In the data rows, the value 128 means zero.
Some points, each followed by its number:
[125 178 141 142  93  63 117 112  59 150 116 125 116 126 149 145  99 127 143 202 107 102 107  52 147 162  75 201  95 120 104 107 143 229 124 181 100 135  98 129  39 117 128 136 164 132 129 129 212 132 135 104 126  83 114 118 145 143 170  73 152 124 148  53] 0
[183 106  75 167 169 189  97 130 165 174 100 136 217 114 133 115 151 173  85 141  44 132 150 123 162 122 105  29 166  70 182 112 152  74 152 107 200 215  87 195 155 119  86  44 123 176  62 158 123  87 169 141 111 112 131 175 104 116  67 166  64 122 122 121] 1
[121 127 158  88 144 127 159 133 172 152 168 122 141 114 122 158 172 164  92 136 165 126 147 109 156  76 112 126 143 153 182 151  95 119 158 142 134  75 119 150 217 120  71 178  82 109  65 203 139 205  97 103  95 148 170 179 163 121 114 149  84 152  97 111] 2
[156 106  94  92 116 196 145 109 134 183 149  98 112 117 118 144 160 165 138  76 161 164 165 159 129 115 123  94 118  98 143  72  70 146  91 142 124  81 107 206 166 174  91 117 167 166 133 157  84  99 153 111 111 136 191 114  85 156 112 160 133 172 197 174] 3
[153  74  67 151 183 133  84 165 159 145 149  99 121 109  82 142 133 165 167 128 220 150  97 222 180 171 123  44 188  80 120 133 156  41 133 143 146 125 113 125 162 126 179 127 173  98 148 143 100  82  85 136 147 154 148 105 165 154  98 136  93 207 145 170] 4
[120 139 121 119  97 123 143 139 197 105 129  71 103 110 115 160 150 178 136 177 177 130 121 184 152  82  89 181 151 106 168 135 121 145 105 157 156 167 114 206 179 155 101  79  85 148 121 110 130 167 191 117 134 197 179 127 114  94 121 172 129 127 135 180] 5
[176 158  92 115 165 135 117 160 119  70 119 109 189 159  81  84 141 134 115 181 168 116 163 210 164 110 126 174 160 114 110  42  97  52 244  98 153  76 107  77 121  96  41 137  89 148 136 129 123  88 148  68  42 122 173 176 138  52 171 112 177 117  82 167] 6
[ 23 134 129 211 121 139 153 121  72 187  82 164 119 163 232 112  65 110 102 188 101 150 127   0 113 141 105 146 102 150 170 138 140 255  11 162 149 100 111 124 114 104 255 178 160 174  97 157 113 159 154  93 142  47  77  29 132 190 164 119 138 186  95   2] 7
[ 30 125 129 201 132 128 171  99  86 178 104 205 121 151 179 162  70 108 154  49 151 152 160  24 176 170 202  67  62 126 165 211 189 222  19 161 108 187 139  45  95  73 216 134 123  81 159 119 121 149 141  76 178  73 117  90  91 229  98  98 136 140 210  86] 8
[131 123 255  53 121  99 107 160 130 111 141 170 148  79  59 163 165 125  86 186  81 113 181 168  80  88 194  70 198  95 103 129 129 197 224 136 122 101 211 104 172 140   8 149 121 165 124 131  73 113  72 172 182 205 192 154 169 188  89 177 139 131 125 161] 9
[135  98 130 156 192 149 142 146 176 146 111 154 103 138  92 118 118 169 142  87 141 136 157  64 160 124 176  47 132 137 140 182 178 142  58 146 138 190 135 185 128 135 208  90 153  50 185  98  74 117  97 130 156  79 128  88 144 139 120 141 101 143 190 146] 10
[ 70 126 115 169 121 122 159 105  59 185  81 221 108 172 255 123 139 102 129 147  75 114  98   6  45 241 129 136 119 149 206 138 113 255   0 147 156  99  90  64  33 110 162 143 138 176  27 179 176 147 134  90 129  29  49 149  81 148 163  66 127 140  94  10] 11
[121  66  88 159  93 123 103 150 145 101  72 110 102 104 119 129 168 112 139 129 245 136 143 152 229  57 104 108 190  86 135 102 136  17 185 108  36 142  85 141 236 192 175 137 104 145 129 123  65  93  99 101  33 211 173 120  87 147  65 116 132 144 138 108] 12
[149 187  98 124 112 177  89 151 100 132 150  90 124  84 165 124  91  94 139 140 150 132 148 176 166 174  83 139 157 105 153 123 145  70 215  48 173 114 122 132 175 137 135 122  96 114 157 125 125 154 151 106  68 112 175 154 216 122  95 110 180  82  23 160] 13
[155 130 142 154 106  51 104 143 185  82 203  74 134 138  86 117 124  94 165 151 100  60 151  54 147  70  83  64  84 148  99  95 101 133  69 104 151 126 142 173 159  68  95 132  89  90 113 121 142 167 156 134 122 175 121 114 109 135 119 176 159 101 162 176] 14
[182 126 250  88  70  85 157 161 181  74 161 127 138  70 106 154 109 140   0 131 122  78 148 155  21 139 163  61 185  98 103 196 148 126 255 146  92 207 247 143 141 114   0 204  98 115 131  91 133 184  70 104 127 184 177 125 239 169  76 255 213 157 192 116] 15
[ 72 139 154 208 110 112 120  79 109 156 175 154 152 132 221 105  59 143 122 134  29  99 111  92  84 158 175 152  26 187 112 181 144 226  22 143 142 154  57  97   0 129 147 159 150 146 140  89 115 158 143  81 133  67  95  76  95 103 113 142 123 153 163  50] 16
[100  97 149 129 117 183 139 163 126 129 170 111 139 169 127 103 163 156  88 148 142 110 113 184 112 153 142 164 121 129 160 118 141  80 133 107 163 132 127 160  87 150  99  79 104 142  95  96 113 101 110 146 118 180  74 114 145 144 143 157 119 135 163 164] 17
[ 20 162 123 152 163 104 170  70  80 157  84 243 132 138 122 145  94 186 126 130  35  76  82  34 126 126 166 111   5 197 167 177 187 238   0 144 103 171 108 123  16 101 154 144 166 123 116 120  93  93 130 132 255  49  75  75  67 166  93  98  88 166 136  53] 18
[171 117  93 145 108 163  67 139 233 121 114 157 176 103  89  88 154 104 194 143 221 144 148 231 135 162  49  88 185 113  65 113  91  52 214  93  93  96  90 146 242  99 164  84 136 140 134 117 151 173 110  98 111 181 167 152 126 163  48 149 175 127 104 235] 19
[ 84  98 159 207 124 152  97 105  58 181  80 160  90 137 218 153  94  69 127  87 114  86 128   0  98 189 152 129  91 133 173 160 113 210  45 115 113 143 180  73 100  97 210 121 173  78  64 129 102 197  87 140 161  41  46  82 107 163  99 191 104 172 128  40] 20
[ 57 117 150 158 127 115 119  82  42 141 172 147 120  90 189 132 119 119 119 124 148  86 104  76  78 216  96 177 105 107 141 141 171 200 171 145 111  96 117  59 104 139 133 110 151 148  95 153 162  80 155  97 113 110 155  46 109 137 126 140 142 169 128  41] 21
[166 196 171  82  48 165  62 106  58  81 116  43 111  82 136  94 152 173  66 164 160  78 126 229 136  64   8 231 160 148  89  69 141  53 248 140  70  50 116  83 140 141  33 154  71 159  95 189 146 138 138 134  91 155 135 196 162  57 199 114 160  45   9 149] 22
[132  29   0 103 213 183 156 144  93 175  69 129 202 197  99 127 158 203 255 138 181 192 132 125 184 116  73  89 125 109 160  36 172 112  59  62 115 116   3 218 139 122 255  14 110 192 151 195 108 132 204 179  90 116 218 149 128  81  73 120  41  65  76 170] 23
[138 140 117  89 120 144 164 139 149 163 130  66 116 123 109 141 162 133 133 102 147 131 116 149 180 149  86 109 121 107 142 127 153  82 170 103 124 159 136 118 157 131 105 195  81 119 149 135  93 164 118 139 139 165 184 126 157 180 123 171  91 168 150 132] 24
Which point above is nearest to each new point? Its number follows each.
[164 127 155  41 103 138 138 126 118 132 196  35 120 104 124  40 178 170 142 144 164 105 144 191 175 107  45 221  90 108 109  61 105  91 229 191  99  45 145 122 123 183   0 148 103 126 105 172 191 192 136 118  16 182 119 158 182 143 157 109 175  97  41  95] 22
[ 86 162 124 104 102  81 181 119 102 131  99 150 121 115 117 145 127 162 138 132  92 156 126 118 130 116 204 107  91 118  98 193 164 186  66  74 156 161 146 166 102 169 147 144  90 114 150 119 112 106 113 128 138  83  83 142  71  96 150  91  95 107 113 105] 10
[119 125  82 179  94 106 173 166  31 134 149 164  74 164 198  58  94 133 141 111  73 144 157  43 134 128 110 200  71 212 208 140 153 192  49 169 137  96 148  85 142 180 146 185 145 120  85 164 155 255 157 103 133 108 147  45 165 163 171 112  96 175 111  57] 7
[148 160  70 124 172 199 125 148 146 148 156   6 104  52 147  71  96  42 185 195 151 167 151 172 121 123  61  78 223 127 148  48 128 105 188  92  94  66 112 117 174 127 202 150 117  80 100 149  72 122 107  95  29 235 140 132 168 191 119 145 144 150  92 161] 13
[120 164 120 172 115 170 148  96  22 139  97 191 185 194 180 129 115 169 152 124  85  68 109  73 110 224 114 127  94 162  88 154 136 233  48 180 179 128 181 101  46  68 138  87 120 122 133 134 141  98 129 130  98  74 102 191  99 145 132 124 158 108 114 143] 0
[170 164 151 147 133 191 149 143 164 113 186  44  71  87 100 140 142 117 135 156 170 139 104 202 158 196 145 141 138  62 110  88  77  37 239  92  97  49 138 166 144  99  58 121 133 168 102 108 134 155 147 121 111 142 150 162 154  83  76 103 170  91  44 181] 13
[173 184 160  82 154 162 131  97 103 117 145  97  85 181  83 113 168  98  82 129 146 160 136 206 138  50 138 159 162  55  93  74  82  64 213 119 101 135 156 132 166 136  37 105 134 153 152 110 144 102 132 104  74 160 138 179 132 108 182 158  59  78 109 216] 6
[ 72 157 202  95 129 124 158  45 122 155  66 255  82 210 166 197  84 173 131  96   0  35  96  60  69 137 194 152  23 137 136 250 151 255   0 189 168 229 118 121   0  58 149 162 152 123 195 162 128  82 127 163 254  36  58 106  78 106 103  92  90 108 223 131] 18
[104 157 102  98 129  60 184  81 155  75  98 255 124 206 123 237  72 116  49  47  37 124 113  68  61 142 255  81  44 169 181 200 124 156  43  61 168 191 136 134  43  96 186 142 183 103 209  26 124 101 122 140 243  41  77 124  59 100  75 123  87 155 218 155] 18
[ 97 143 140 138 177 120 188  14 127 115 127 153 150 115 163 189 124 159 124 115  78 115  96  31 106 111 196 193  38 198 199 188 118 165  27 194 188 238 151  98  24 101 154 131 138  72 198 170  89  83 124 173 255  66  51 105  34  75 143 117  79  99 159  67] 18
[160 137 205  48  84 115 132  96  87 169 143 105 122 140 152  97 139 147  97  95 126  80 116 127  81  73 129 177 127  76 147  59 111 136 171 113  76 119 106  84 174 171  76 148 142 157 130 129 120 128 141 127  67 132  83 158 101 102 144 106 168  86 134 118] 17
[171 165 108  89 127 112 127 108 172 139 155 138 128 157  86 140 178  35  84 158 111 116 103 202 136 121 160 151 113 138  47 194 144  50 179 114  89 134 136 139  86  90 156  71 181 128 148  48 147  72 129  90 128 113 153 180 105  85  58  73 148  47 171 197] 17
[199 167 117 128  86 176  63 103 168 133 107 122 118 152  96 131 122  96  76 175 161 196 111 177 151 167 167 121  99 144 104 140 115  21 165 105 117 135 102 159 103 108  78 108 142 111 179  77 220  90 162 116  43 108 119 210 124  55 168 118 137 105 114 194] 6
[137 186 140 138 164 153  69 152 169  87 201  55 140 105 109 143 111 189  75 155 126 168 163 249 170  67 106 198 164 136  90  70 123  35 255 110  90  61  88 107 179 107  13 128 124  95 150 182 116 101 113 102  92 194 168 207 139 131 193 148 152  61  69 205] 6
[128  96  96 150 133 110  73 132 106 141 122 150 186 101  99 180 160 103 189 128 144 166 110 183 162 131 117 156 125 115 105 128 164 101 151 136 141 138 111 119 190 117 149 101  84  55 118 111  83 133 116 118 141  86 139  82 155 122 180 169 138 114 188 103] 24
[150 128 121 133 110 144 119 160 118 145 124  72 133  81 137 120 153 123 137 110 137 130 107 133 127 120 127 101 156 124 117 110 142 132 159 110 103 117 120 142 154 104 104 141 155 116 161 133 159  79 162 144  93 119 139 174 120 155 119 119  79 125  88 174] 24
[212 169 108  86 109 137  66 145  99  73 205  74 128 147  89 167 130 189  63 147  90 107 146 185 117 102  69 149  94 110  99  86 121  80 202  99 111  52 114  82 109  76  42 115  92 143 135 130 173  38 129  66  80 157 125 219 175  71 122  96 160  61 107 157] 6
[109 128 161  94 158  60 186  91 163 164 203 186 109 232 123 144  64 151  73 111  81  98  60  25 126 158 255 112  46 222 194 255 134 189  29 112 187 243 168 191  53  44 172  98 213  54 236 140  53 113 133 180 218  41  94 137 128  57 127 182 108 135 227 169] 10
[157 144 167  86 156 118 139 112  14 126 123 152 113 145  92 150 111 158 128  65 133 129 139 163 148 144 124 163  99  92  83 148 110 157 146 199 101 123  98 116  91 143 116 172 134 188 123 149 195 124 155 106 177 109 131 156 104 132 176  97 147 126 137  92] 0
[121 124 127 108 199 132 197 155 177 105  94 120 129 167 136 148 166 147 150 107 102 154  93  87 155 133 171  87 134 152 112 159 174 121 109 122  74 208 173 137 129  74 185 108 100  81 167  73 127  94  85 141 160  65  92 135 106  83  82 157 164 201  92 167] 10
[186 117  65 149 132 149 130 162 168 134  88 144 206  89 131 185 184 192 117 139 183 141 120 154 169 114 146  67 118  94 217  45 115  47 152  89 170 140 120 176 102 123 147  50 120  86 162  97 211 127 134 128 116 140 154 134 122 134  89 115  53  70 143 156] 1
[101 110 108 155 180 114 144 141 186 143 124 179 156 132 142 145  86  92 140  79  63 165 174 158 125 112 172 133 155 152 145 170 128 189  76 109 170 159  97 125 116 112 202 132  95 122 159 151 117  77 118 144 255  88  67 128 103 137  97 173 101 100 190  75] 10
[221 110 127  43  85 142 102 108 169  71 252  35 155 127  41  91 165 117 157 160 145 146 103 198 181  93  86  79 155  64  61  88 141  19 212  82  73  83  96  86 210 125  32  67 105 139 121 108 119 142 112 142  66 221 140 151 186  71 148 136 161 103  38 187] 6
[192 208 124  64 125 111 131  60 144 141 138 109 130 174  36 149 128 103 114 134 149 117 108 153 122  82 146 146 145 162 109 156 131  83 193  47 134 146 122 105  59 110  24 130 139 178 159  78 192  88 100 136 133 122 124 241 110  19 122 116 105  35 140 218] 6
[110  99 151 108 138 107  80 156 140 143 105 201  97 110  71 136 118 140 148  87  65 105 133 142 188 110 147 132 148 145  97 165 143 112 110 152  97 137 176 189  78 121 146  67 148 134 133  89  92 119 155 151 134 120 176 158 157 124  93 162 142  95 144 130] 10
[154 158 195 145 138 127 136 142 165 109 167 135  97 142  91 145 162  90  62 163 118 166 175 174  46  96 134 164 195 139  94 180 132 149 234  80 137 155 185  91 109 112  43 186 128 185 163 157  37 109  93 135 148 184 131 197 179 160  73 185 174 176 132 186] 9
[124 150 146 111 147 100 151 118 196  91 163 160  99  57 110 112 181 101 135 116 123 142 166 164  27  64  78 114 131  83 106 184 113 167 187 111 113 223 176 100 171 128  75 210  67 123 172 146  83 117 108 148  95 193 191 172 186 190  76 136 145 145 212 116] 24
[153 127 114  96 180 193 146 130 146 135  73 143 199 100 148 188 187 146  47 113 109 156 129 161 146  88 117  89 193  75 154 139 174  89 196 137 190 222 123 178 104 116  76  50 105 208  57 102  73  96 103  92 174 151 163 147 136 180  72 135  62  69 224 107] 1
